In the data rows, 128 means zero.
Every row has a hidden score. In each pair, how much higher is the second row's than the first's? 10 means about the same, 20 much higher and 0 much lower. The score is a weighted sum of the row's numbers plus the product of two more (or one squared), each taken from its middle value.
[133 150 135 120 133 122 137 117 138 143 128 150 121 143 153 147 140 144
 125 107 100]
[165 108  98 113 114 156  98 147 147 124 152 106 123  82  78 100 116 103
 126 153 172] -> 7
[110  91 165 122 113  79 132 115 125 127 165 167 109 105 104 160 163  86
 138 155 162]
[159 108 111 148 156 104 131 138 173 175 115 106 130 165  92  60 130 187
  83 181 129] -> 15
[116 134 155 125 128 122 157 120 121 132 129 145 116 151 147 138 136 124
 135 122 105]
[151 129 101 104 141 149  85 132 123 112 124 103 143  89 126 130 126 112
 120 112 143] -> 5
[112 149 134 163  94 152 166 156 104 118 156 132 133 145 146 108 116 114
 171 119 106]
[ 95 137 154 148 116 114 159 154 107 143 159 140 112 147 122 138 135 106
 139 153 141] -> 10
[173 111  72 122 143 171  63 126 138 104 121  99 169  74 111 106 110 132
 105 122 157]
[122 120 138  98 127 142  92 110 101  85 105 118 129 103 177 196 141 102
 143  68 108] -> 18
[168 117 115 141 136 123 131 127 160 140 126 112 150 139  99  87 124 152
 108 159 150]
[155 109  97 124 107 182 114 156 128 120 155 108 147  96  99  70  82  90
 121 138 175] -> 11
[118 113 107 111 155 165  88 154 110 104 101 103 146 113 152 152 117 132
 145  95 128]
[170 140  99  95 123 167  62 118 128  95 112  90  98  88 114 144 108 131
 108 110 150] -> 12
[114 152 155 153  98 150 153 159  99 135 141 117 146 161 147 112 104 133
 166 109  93]
[ 97 155 150 167 110 149 156 133  84 126 137 129 133 144 167 130 113 124
 178  98  93] -> 7
[162 133 135 128 100 106 160 112 196 172 174 157 121 150 106  73 151 162
 110 178 122]
[ 86 132 146 130 155 145 128 134  66 108 104 114 163 107 192 189 117 105
 185  67 114] -> 6
[136 140 116 138 154 123 113 134 116 143 102 112 140 133 139 129 118 156
 129 123 117]
[ 83 129 156 136 148  60 169 106 124 186 122 174 141 190 160 152 192 163
 130 143  85] -> 13
[153 103 124 156 119 139 140 131 165 150 137 108 166 122 110  70 124 129
 113 150 151]
[173  97  90 103 140 162  85 106 155 112 116  87 143  79 103 117 104 134
  87 122 172] -> 7
[ 81 166 172 119 114 102 164 117 115 146 121 170 125 156 161 164 149 128
 165 107  86]
[146 151 125 113 119 135 111 130 144 138 123 111 110 131 129 106 115 174
 101 130 112] -> 7
[169 105 103 113  95 157 113 132 143 108 141 103 134  97 107 103 106 122
 110 122 151]
[ 89 116 167 125 139  83 182 105 131 148 142 171 104 161 147 165 168 140
 154 140  87] -> 9
[ 90 129 142 129 134 149 101 128  69  72  98 125 129 100 180 183 103 109
 172  72 104]
[181 142  88 147 155 141 103 148 161 171 107  92 130 148  92  64 109 182
  74 165 143] -> 13
[168 112 104 125 150 141 104 109 176 117 109  86 173 101 140  97 118 176
 105 123 125]
[127 141 135 110 131 133 120 129 125 127 124 121 113 118 148 144 135 119
 132 118 129] -> 11
[124 124 130 150 111 147 135 171 107 128 154 126 146 128 130  87 100 112
 159 140 123]
[175 126 132 117  88 146 136  88 194 147 147 138 112 122 126 115 121 136
 126 128 117] -> 8
[131 144 163 138 125  67 168  97 153 165 142 177 104 177 120 140 170 153
 120 159  98]
[136 108 142 133 120 128 143 117 146 113 127 142 138 129 128 111 125 138
 138 128 131] -> 9
[ 85 131 150 152 199  20 157 120 114 177  80 143 137 195 138 147 187 185
 103 159 111]
[131 127 106 132 206  67  96 109 130 154  66 115 137 155 104 142 164 185
  78 167 138] -> 7
[164 147 107  71 109 180  58 132  83  64 125 100  61  80 119 178 103  83
 135  96 132]
[125  73 113 140 137  98 150 116 168 140 152 127 163 114  99  99 149 126
 114 162 170] -> 14
[172 155  95 124 215  93  62 122 134 147  52  87 132 158 122 119 142 194
  59 137 139]
[167 118 113 129 149 108 129 127 173 168 135 132 117 146  89  88 150 169
  95 184 158] -> 10
[ 83 111 185 127 111  64 215  84 156 156 161 207 118 180 155 185 205 138
 174 138  77]
[ 90 121 150 189 102 154 156 169 120 138 142 116 168 132 166  94  92 115
 199 100 124] -> 15
[ 63 132 178 153 105  87 205 107 117 162 164 184 111 173 155 166 165 108
 183 130  83]
[166 157 115  85 116 185  71 145  93  69 130 108  68 107 118 158 107  81
 113 106 124] -> 12
[117 125 130 138 129  96 153 129 149 160 129 141 142 140 118 110 143 146
 129 147 114]
[100 128 128 123 105 135 125 164 107  94 160 125 129 113 118 140 106  89
 141 129 143] -> 14
[144 134 141 139  97 132 160 111 155 159 116 129 113 167 150  88 125 189
 142 120  72]
[152 108 100  94 143 169  70 114 110  63 107  99 150  42 133 157  92  83
 118  81 157] -> 7
[150 119 127 129 102 110 146 138 176 152 181 133 120 136  58  83 129 120
  96 182 168]
[141 158 100 100 125 176  86 128  83  78 127 102  70  92 114 165  83  89
 139 102 139] -> 2
[ 82  82 141 142 119  90 180 134 129 164 169 166 147 133 125 104 157  98
 155 156 142]
[154 110  95  88 159 159  60 121 120  78  88  92 129  52 110 142 113  97
  88 118 175] -> 7
[133  90 111 158 113 105 168 121 170 161 191 155 145 139  83  96 151 115
 124 184 173]
[120 129 109 136 120 123 121 154 134 148 151 139 115 123 104 120 134 123
 125 141 143] -> 7
[110 118 130  91  94 100 132 101 123 115 199 190  57 113  92 182 165  60
 104 158 146]
[112 131 149 110 131 145 103  93 114 102  93 127 148 106 177 181 123 139
 147  65  98] -> 11
[159 105 105 158 134 162 114 155 123 126 129 117 160  80 103  95  90 104
 115 142 165]
[159 137 123  96  94  84 138  97 173 147 163 179  63 141  71 138 169 132
  91 177 119] -> 12
[152 157 111 121 160 109 117 105 148 155  87 123  90 166 134 140 152 173
  95 135  96]
[125 146 123 112 135 139 107 110 125 112  85 134 110 124 185 158 134 140
 122  84  85] -> 12
[166 129 110 106 127 188  88 140 133 103 123  95 129  65 123 115  81 118
 105 107 127]
[140 144 135 128 135 126 117 101 139 121 111 122 130 117 137 150 124 135
 134 108 126] -> 14
[148 137 134 112 137 134 145 110 163 141 111 126 117 146 152 114 131 161
 108 134 108]
[ 66 125 163 157 128 120 173 162  87 128 133 134 151 169 159 141 145 117
 187 112 114] -> 14
[ 85 141 145 129 155 145 131 134  68  96 113 121 147 118 184 187 123 105
 171  72  96]
[113 138 175 133 103 117 165  76 146 159 110 131 138 151 188 145 135 164
 151  88  44] -> 14
[128 131 115 107 139 126 109 122 121 132 129 119 113 132 115 145 126 121
 119 124 122]
[119 147 104 104 135 163  91 135  80  71 122 111 114  80 143 179  96  90
 135  69 132] -> 9
[157 138 123 107 111 137 111 137 116 140 146 128  81 129  99 117 125 115
 100 144 136]
[161 151 116 116 102 153 117 132 131 130 155 142  76 152  98 113 124 122
 113 147 117] -> 12
[ 64 135 172 153 129 129 183 136  85 128 159 162 139 150 170 172 127 108
 178  97 101]
[169 123  97 111 119 143 115 130 162 138 160 113 126 133  87  69 115 133
 102 156 157] -> 11
[ 91 148 148 140 117 125 161 158  94 120 143 142 126 145 174 144 120 115
 165  96  90]
[151 124 119 123 124  88 147 115 163 156 144 144 114 153 109 109 156 132
  91 166 125] -> 14
[125 114 143 131 143  72 160 102 144 149 165 160 128 157 100 130 173 124
 130 171 143]
[124 131 128 136 136  66 169 104 161 170 133 154 116 159  98 136 172 146
 114 171 142] -> 10
[ 90 110 144 115 127 101 151 130 111 126 157 159 131 126 117 170 164  99
 147 136 130]
[118 151 149 109 127 115 128 101 141 114 106 162  99 140 172 175 165 145
 126  88  66] -> 14
[ 91 146 163 136 103 128 174 128 120 136 144 156 132 169 162 145 143 134
 183 114  77]
[120 186 138 118  95 181 117 173  67 103 165 122  50 142 100 140 100  95
 145 137 115] -> 15
[189 141 112 116 114 142 102 108 164 137 116  96  96 150 108  95 121 173
  78 153 132]
[ 89 133 148 146 132 161 122 127  84 102 113 117 160 126 194 161 107 104
 154  81 125] -> 14
[116 135 136 147 145 129 134 133 123 120 133 132 135 118 140 137 120 117
 148 121 116]
[139 147 106 133 204  99  87 155 114 149  55  97 120 172 111 123 156 169
  96 156 141] -> 10
[189 142 120 119  78 139 138 107 182 155 155 134  92 143  95 106 120 141
  90 161 107]
[158 172 148 106  73 150 154 107 154 149 119 122  95 171 148  90 108 165
 130 119  70] -> 5
[ 89 122 133 152 206  62 128 157 100 164  82 122 137 191 123 121 169 171
 106 164 138]
[161 151 116 127  72 132 146 137 146 142 178 149  71 144  81 100 141 118
 110 165 124] -> 16
[135 128 137 130 118 100 155 144 141 155 165 151 126 148  92 101 143 112
 111 166 154]
[161 134 110 119 128 107 125  90 175 164 117 131 114 155 108 102 123 175
 109 146 116] -> 4
[106 150 125 147 107 158 152 162 103 135 132 109 147 143 160 112  81 109
 173 108  97]
[109  87 118 152 118 155 136 146 121 124 146 121 145 107 135 109 105  96
 146 126 151] -> 8
[112 153 146 141 102 143 168 126 128 147 141 134 106 170 136 131 105 136
 158 110  86]
[123 147 119 109 118 150 124 134 121 132 119 107 130 137 144 115 109 125
 147 109 112] -> 7
[111  90 140 159 128 121 142 134 112 126 172 141 152 113 119 109 127 104
 138 149 168]
[154 151 112 126 135 131 102 155 115 129 119 129  75 135  94 123 135 130
 110 165 132] -> 11
[134 104 120 152 117 134 142 129 139 148 150 129 170  97 104  77 116 116
 141 147 172]
[160 117 105 118 136 118 101 130 146 154 134 129 110 133  80  97 135 145
  74 168 158] -> 15
[149 141 116 143 161 140 111 118 143 164  84 103 143 156 135  93 121 190
  93 128 105]
[109 128 130 111 141 151  86 125  95  88  83 120 124  98 162 175 120 118
 141  84 109] -> 11
[145 134 120 121  98 139 141 141 140 142 161 135  86 144  82  90 131 115
 121 173 134]
[130  63 133 113 127 107 126 123 138 106 175 160 147  70  90 156 149  56
 135 153 196] -> 5
[121 128 134 120 144 120 127  87 138 124  97 134 132 120 169 143 137 154
 117  94  98]
[128 105 132 139 111 103 138 117 157 125 151 159 123 111 111 108 144 119
 112 145 138] -> 10
[ 90 117 119 129 137 135 106 128  97 100 102 117 142 110 161 171 120 104
 150  85 121]
[153 146 122 146 120 146 130 153 138 157 126 114 118 158 108  77  99 144
 123 137 134] -> 9
[170 114 102 118 126 182  75 121 155 112 140 101 131  81  91 101  96 136
  92 123 163]
[154 170 116 107  97 149 138 127 129 131 150 144  48 148  98 130 120 142
 122 137 104] -> 14
[ 91 159 144 147 116 155 151 180  77 118 141 128 131 145 150 133 120 110
 171 102  91]
[119 121 120 144 105 130 134 148 117 122 145 131 131 112 124 119 113 113
 130 134 135] -> 9
[ 93 145 141 161 113 146 143 157  83 122 121 104 146 143 146 118  98 110
 173 103 115]
[128 103 124 142 121 155 125 133 120 102 126 105 182  90 171 122  96 129
 133  99 130] -> 8
[155 166 103 131 170  84  94 149 134 153  96 104  89 188  76 109 173 175
  64 185 151]
[159 130 135 100 124 140 103 108 146 113 132 118  99 103 120 138 137 130
 101 116 128] -> 8
[ 76 121 161 120 121  65 198 105 139 147 158 206 121 156 150 181 176 106
 153 129 106]
[157 154 135 110 125 103 147  95 153 140  98 132 102 160 118 156 160 162
  96 134  84] -> 11
[147 163 107  95 120 181  62 151  82  73 120 137  67 102 110 153  95  70
 130  93 143]
[128 106 134 108  85 107 125 111 138 113 178 174  72 109  78 169 155  82
 131 168 167] -> 12
[123 105 108 121 118 171  99 147 113  69 140 121 135  87 117 140 108  80
 138 112 171]
[104 132 137 127 130 140 114 120 111  98 111 131 131 115 167 155 120 112
 149  84 102] -> 9
[117  96 134 130  97 108 157 138 141 133 158 155 154 119 108 127 149 112
 131 163 155]
[143 137  90 124 212  99  58 173  89  96  90  97 100 161  69 129 150 138
  69 160 195] -> 11
[141 159 150 139 104 122 167 111 163 161 122 116 137 169 149 101 134 183
 140 117  67]
[169 132  91 125 174  76 119 139 160 159  93 118 126 183  85  89 162 187
  62 185 152] -> 11
[128 147 152  97  98 126 152  94 142 116  98 151 120 127 191 167 165 148
 152  69  68]
[147  78 111 128  85 132 147 121 169 125 211 155 123  97  60 107 132  72
  99 182 185] -> 9
[120 111 131 172 134 151 156 167 136 152 121 100 214 115 157  56  87 142
 151 117 150]
[144  98 145 128  82  92 170  94 196 143 165 170 126 135 105 109 154 118
 126 168 138] -> 15
[101 129 148 126 133 129 146 125 107 135 136 132 138 139 166 152 136 126
 157 108 106]
[ 90 140 134 145 128 157 108 141  78  98 121 123 143 114 175 148 113 115
 171  81 104] -> 11
[ 98 133 162 139  66  94 203 105 159 156 179 185 110 153 143 141 169 141
 167 140  89]
[116 108 140 186 104 158 157 171 139 144 141  99 202 103 142  68  66 126
 168 117 151] -> 8
[160 135 103 109 123 155  99 135 115 101 153 110  94 115  97 116 111 125
  89 137 161]
[130  78 113 138 185  52 123 138 150 175 118 129 144 169  78  80 174 159
  87 206 180] -> 8
[157 114 118 131 155 127 116 128 170 156 117 112 155 130 108  92 120 149
  90 151 159]
[ 68 159 159 174 133 149 154 172  60 122 115 118 145 142 185 117 105 115
 184  94  97] -> 8
[177 128 102 114 188  62 132 105 176 182 105 134 109 185  72  79 167 204
  62 191 151]
[123  85 121 174 115 140 145 167 127 145 172 120 170 112 106  75 109 115
 143 144 165] -> 8
[173 120 105 124 120 116 143 102 191 147 116  92 164 121 119  90 131 168
 109 136 119]
[109 106 129 173 112 169 158 151 139 162 131  92 211 109 144  64  78 120
 150 126 139] -> 8
[101  73 125 165 104 147 150 134 147 148 157 124 204  91 139 104 128  93
 147 127 162]
[141 132 113  88 156 116  86 104 141 111  92 102 139 121 126 142 120 149
  97 109 133] -> 8
[122 126 156 131 116 149 126 128 107  94 122 127 118  99 154 155 125 115
 142  98 113]
[105 111 126 168 131 170 138 159 122 131 137  88 210  84 148  83  70  98
 169 118 160] -> 7
[138 119 122 123 131 117 151 153 125 159 139 122 129 159  93  81 126 140
 114 167 152]
[101 112 147 140 139 126 135 146  91 111 146 140 150 104 137 138 125 100
 148 133 151] -> 2
[ 71 115 175 151 115  81 210 117 117 149 174 187 142 155 151 146 145  96
 176 140 122]
[ 50 138 179 147 117  68 208 130 101 142 156 184 129 178 150 156 174 116
 185 135  92] -> 10
[135  96 119 145 136 152 131 127 153 146 132  96 184  94 133  98  94 134
 127 134 142]
[118 137 117 106 119 153  83 132  92  70 127 125 120  83 150 172 103 100
 114  79 138] -> 14
[152 115  97 100 140 148  85 110 131  80 105  88 139  83 130 155 111 109
 112 108 142]
[ 76 114 141 116 140 133 129 125  77  93 111 142 129 119 165 194 128  96
 167  84 103] -> 9
[108 116 142 143 133 159 131 145  80 106 117 119 163 112 166 155 100  85
 176  87 130]
[ 93 119 134 120 123  94 157 118 134 125 174 164 102 123  99 159 165  82
 143 153 139] -> 13
[170 138 125 116 117 105 139 117 181 162 152 140  79 171  72  94 158 146
  98 179 136]
[146 124 118 130 192  34 149 117 174 183 105 146 128 169  80 100 184 188
  76 204 151] -> 8
[144  94 155 138  83 107 180  99 206 174 167 145 161 145 100  98 134 131
 118 174 135]
[ 83 106 141 126 108  87 163 118 119 128 176 185 128 132 133 170 150  91
 128 153 139] -> 10
[144 146 116 124  97 169 114 170 104 115 142 116 102 129 103  99  88 102
 123 142 147]
[133 148 139  93 136 166 102 120  99  96 137 129 101 120 165 156 119 110
 127  83 104] -> 5
[154 160 121 133 121 109 148 124 169 168 136 127 107 178 114  84 135 175
 116 155  97]
[156 121 110 114 141 130 116 102 141 137 122  97 145 113 120 116 123 136
 119 126 129] -> 6
[165  85 105 128 146 143  80 133 140 102 137 105 159  68  93 126 105 111
 101 137 186]
[140 122 116  97 149 161  72 120 110  79 114  85 133  84 126 135 102  96
 112 102 161] -> 12
[137 105 103 117 108 164 106 155 102  76 157 124  98 103  87 138 105  68
 121 124 176]
[179 155 133 110  98 135 117  99 170 137 116 116 118 130 128 123 131 161
 101 115 104] -> 10
[174 122 111  88 132 170  79  81 147  85 122 119  99  78 134 146 118 130
  99  95 122]
[130 130 136 131 129 116 160 107 173 171 119 155 151 161 136 104 140 170
 131 127  87] -> 12
[143 135 115 123 118 146 108 119 150 111 118 116 130  81 126 110 104 129
 125 114 138]
[108 104 128 175 124 146 134 180  96 116 139 104 153 130 128  86  92 102
 159 129 161] -> 11
[172  99  97 117 142 176  68 126 150  98 106  97 149  60 113 107  90 116
 113 115 169]
[102 154 140 143 103 165 138 169  78 130 117 113 124 137 161 123 110 124
 171  99  99] -> 11
[ 88 150 158 136 121 156 135 134  84 106 123 135 140 134 167 146 114 111
 156  90 107]
[150 160 138 104 118 135 114  78 154 123 101 143  99 129 164 162 152 173
 124  93  57] -> 9
[174 131 109 130 156  79 129 126 168 171 127 129  92 178  72  86 160 167
  71 198 158]
[159 161 108  97 143 136  95 144 117 122 101 127  77 144  99 115 120 130
  96 143 140] -> 8
[136 115 121 160 108 182 121 175 116 122 144  83 142 110 125  67  91  96
 147 142 161]
[132  86 150 143 119 126 157  83 201 157 113 103 198 114 165  89 128 174
 133 125  97] -> 14
[ 96 118 138 140 108 134 143 126 106 129 146 147 133 107 158 144 122  89
 157 111 115]
[148 128 114 125 131 133 120 162 130 134 144 134  89 143  70 100 142 113
  92 173 168] -> 17
[ 85 153 142 130 144 154 123 149  75  88 110 119 134 130 177 179 122  95
 184  73  95]
[114 133 143 124 141 152 113 125  87  98 131 124 121  95 159 181 122 104
 150  89 113] -> 6
[106 131 143 157 120 145 160 131  94 133 132 114 121 146 145 126 120 111
 168 116 115]
[ 96 168 126 159 226  94  95 172  63 135  44  82 153 191 157 144 135 170
 141 131 124] -> 8
[ 88 120 145 151 137 115 161 139 101 127 138 142 151 147 161 147 124 109
 154 118 110]
[ 81 133 138 158 125 138 155 146  84 133 136 115 139 138 172 150 113 113
 192 110 107] -> 4
[114  95 166 146 100  90 193 100 199 185 156 153 196 140 142  85 137 146
 146 153 122]
[150 123 104 120 132 162  91 135 122 108 130  95 149  95 131 131 115 112
 128 110 168] -> 9
[ 78 154 145 135 105 160 154 167  78 127 121 111 127 172 174 140 102 111
 193  85  80]
[102  80 123 182 105 131 164 166 128 119 159 110 182 111 120  82  94  97
 157 143 175] -> 11
[177 118 122 145 134  98 130 154 169 164 119 129 110 162  71  67 152 167
  76 199 154]
[121 138 137 107 139 142 114 119 111  90 127 129 135 105 156 151 112 113
 146 100 114] -> 4
[148 125 120 108 106 131 103 132 128 105 134 137  82 120 101 141 128 107
 105 144 149]
[164  97  94  84 120 178  45 117 127  68 120 101 124  35 100 154  96 102
  85  90 165] -> 7
[ 70 156 162 152 141 134 158 150  74 119 119 141 142 149 180 156 115 114
 182  94  88]
[157 140 122  95 109 103 157  95 178 148 174 161  63 141  84 121 157 126
 100 171 133] -> 14
[174 136 105  91 129 152  81  99 143  98 116 109  95  87 114 142 135 116
 104 114 122]
[155 101 116 140 134  78 149 110 169 152 158 146 125 142  72  89 160 144
  89 193 181] -> 15
[106 124 135 119 133 148 115 138 108  99 110 116 127  92 165 154 106 104
 148  81 112]
[141 129 147 132 139 111 145 129 142 133 128 131 124 124 114 128 126 142
 133 133 120] -> 11
[ 82  60 139 154 130  96 151 165 128 136 186 148 171 120  93 112 130  89
 145 176 219]
[ 87 136 149 167 105 150 150 165  85 126 127 117 133 137 157 108  98 112
 175 110 113] -> 7
[124 163 145 133  93 128 141 125 113 157 141 138 101 157 126 134 137 127
 130 128 110]
[ 66  90 158 139 115  92 180 126 110 104 176 183 144 117 130 172 151  72
 175 143 139] -> 10
[133 136  97  89 142 177  55 131  83  61 119 114  98  70 126 181 108  97
 123  94 130]
[151 138 129 147 146 125 126 122 149 134 108 121 116 140 125 108 126 160
 105 132 108] -> 14
[ 59  90 160 116 116  77 161 110  96 110 165 181 130 111 120 199 169  79
 150 136 148]
[116 151 125 149 102 167 155 165  95 130 149 124 109 148 144 121  97 116
 148 120 105] -> 14
[127 119 119 145 130 134 116 143 130 123 117 123 120 141 137 119 127 151
 116 134 132]
[175 126 114 108 141 127  79 128 162 149 109 101 129 115 108 108 111 178
  65 146 129] -> 8
[137 146 134  99  95 122 139  62 157 131 107 151  96 121 154 163 146 148
 129 100  56]
[143 108 110  99 141 149  93 110 119 113  94  87 136 105 143 139 112 124
 117  98 129] -> 9
[123 123 126 114 108 155 116 140 115 101 163 134 130 110 117 125  99  92
 144 131 147]
[ 32 114 151 165 215  27 153 174  51 141  87 158 136 201 131 174 182 120
 139 166 144] -> 11
[112 105 143 128  98 111 154 137 117 141 184 173  98 132 102 128 151  81
 149 168 155]
[134 168 133 128 103 153 139  96 136 138 106 127 132 138 176 145 113 147
 141  82  87] -> 14
[170 145 107 117 118 122 132 134 143 145 133 133  74 157  74 115 142 149
  97 158 139]
[ 96 107 153 131 138  92 140 148 114 109 173 183 120  99 110 172 164  63
 141 151 173] -> 7
[105 109 137 130 117  84 162 132 134 138 162 174 124 131 115 138 149 111
 125 170 154]
[127 130 109 112 135 164  78 143  94  95 138 111 116  77 130 137 113  78
 146 106 147] -> 3
[171 118  99 126 172  74 109 114 184 187  86 115 128 159  75  76 158 193
  49 189 148]
[116 147 141 118 150  86 152  98 136 138 107 163 108 182 136 158 147 156
 121 129  91] -> 13
[117 134 124 125 129 145 126 125 114  98 123 110 146 104 157 135 103 114
 144 105 120]
[169 141 109 139 154 101 114 127 158 169  94 119 135 170 108  89 125 187
  89 162 142] -> 11
[177 142 106 122 180  83  90 107 161 168  51 103 133 165 119 111 149 235
  60 152 119]
[139 131 122 149 124 147 133 119 130 117 136 130 138 117 140 128 127 110
 159 110 124] -> 11
[162 127 119 130 142  69 144 123 184 179 143 153 104 165  57  92 175 153
  93 209 141]
[145  93 117 120 138  90 135 107 173 165 140 161 160 137  84 113 167 144
  98 183 178] -> 6
[104 150 157 139 154  56 180  96 132 159 115 164 120 187 154 158 175 159
 149 152 106]
[ 91  60 121 154 122 118 147 129 153 126 186 135 183  88 103 123 130  64
 130 159 200] -> 14
[132 123 110 139 199  92 104 149 119 161  92 108 152 189 106 100 135 167
  74 159 164]
[165 126  94  98 143 172  66 140 115  88 101  95 102  84 116 143  97 110
  90 106 158] -> 6
[188 122 128  88 128 154 101  92 200 143 109  95 143  91 119 108 115 163
  98 125 116]
[ 97 142 143 168 109 157 157 153  85 108 121 127 139 140 159 136  84 123
 179 105 111] -> 12
[141 121 117  95 137 124 106 106 142 108 129 132 109  97 137 181 144 119
 106 112 131]
[ 81 148 148 140 134 113 156 118 110 142  97 150 138 151 195 152 147 135
 161 104  72] -> 9
[178 144 103 119 123 171  98 131 137 110 141 112  99 112 109 117 102 117
 108 133 120]
[148  92 132 137 108  76 174  90 203 161 165 151 147 139 101  86 161 137
 107 174 140] -> 8
[116  99 134 167 114 169 129 182 117 113 156  85 202 114 136  64  74 104
 162 121 170]
[ 89 141 136 130 146 140 116 125  92  97 118 126 135 114 173 191 130 104
 164  83 106] -> 9
[109 118 122 123 119 138 124 144 122 103 144 134 132  88 136 145 115  95
 132 114 126]
[104 134 138 124 147 141 122 119 107 107 134 121 141 102 166 145 119 100
 149  93 113] -> 8
[129 128 120 105 129 153 113 131 118 103 103 120 112 123 140 136 101 124
 128 112 123]
[140 142 138 116 140 137 121 111 137 129 128 128 104 119 138 150 120 140
 123 115 115] -> 8
[123  97 121 172 116 148 134 157 129 142 143 100 174 129 119  65 112 100
 121 151 173]
[114  94 126 120 120  94 125 124 118 119 163 162 103 120  90 158 147  86
 122 170 172] -> 9
[136 146  93 131 178  97 107 177 111 154  78  87 137 186 121 112 149 183
  94 152 143]
[ 68 126 154 162 119 124 146 149  95 126 127 127 177 147 175 139 121  97
 190 107 118] -> 14
[115 137 130  85 133 165  74 118  76  59 107 128 118  81 157 210 130  91
 146  65 114]
[160 148 133 136  67 171 143 128 169 152 144 125 103 143 126  88 123 170
 130 129  75] -> 12
[145 109 109 148 173  86 126 137 163 163 119 116 156 149  80  89 152 175
  89 186 155]
[159 155 113  87 115 164  75 117 100  95 140 120  67  93 121 177 118 100
 120 101 126] -> 6
[ 69 142 165 139 172  33 177 107 133 169  91 175 134 190 139 155 193 177
 134 149  89]
[ 96 138 159 131 128 130 140 136  95 127  87 143 158 140 175 188 138 127
 169  67  79] -> 11
[110 137 146 134 120 100 154 104 143 139 118 143 134 133 149 141 139 144
 131 127 115]
[ 64 136 175 145 105 109 181 118 100 123 130 170 132 140 172 166 150 105
 181 107  86] -> 9
[168 126 118 106 102 145 125 122 132 132 158 138  88 125  88 104 114 133
  92 141 137]
[ 66 137 153 162 125 147 141 143  75 107 103 109 143 151 178 155 128 102
 194  83  99] -> 12
[ 77 146 146 159 124 143 139 144  73 134  93 101 152 124 187 154 111 104
 186  76  97]
[ 93 118 152 151 149 143 130 130  81 104  92 118 153 129 193 168 108 121
 171  64  90] -> 7
[158 100  96  95 137 152  83 131 126  91 141 133 128  71 107 144 125  87
 111 133 168]
[137 129  90 151 196  75 107 155 118 149 116 120 115 174  71 116 161 147
  79 185 171] -> 15
[126 157 122 102 113 164  95 124  94  63 121 141 109  89 139 162 121 105
 138 102 125]
[ 89 136 165 123 123 146 125 133  83 105 117 133 122 119 153 163 110 105
 139  85 104] -> 12
[ 78  91 150 134 134  77 188 107 139 144 160 168 159 137 143 155 168 120
 168 145 132]
[113 139 131 106 133 143 112  92 122  94 103 152 122 103 172 195 139 133
 144  81  87] -> 10
[117 113 133 165 139 136 138 148 126 123 138 125 187 125 130 102  91 122
 142 123 130]
[ 98 167 160 131 147 136 148 114 106 124 100 145 150 134 181 147 126 140
 162  62  70] -> 8
[ 99  84 138 117 127  98 138 141 110 118 167 143 126 131  81 133 152  68
 135 168 177]
[ 71 140 166 165 106 119 180 130 104 143 143 153 124 173 175 162 136 135
 163 101  80] -> 10
[174 148  96  86 100 151 115 103 157 112 126 120  65 141  93 116 128 163
  92 141 110]
[131 156 125 124 128 137 122 136  90  99 119 114 122 135 152 135 107 129
 150 100  91] -> 9
[ 79 116 159 163 110 122 175 150  99 110 141 150 139 129 152 144 133 113
 177 124 123]
[154  70 129 122 106 104 144  95 183 135 181 149 128  93  82 126 149 107
  95 170 181] -> 11
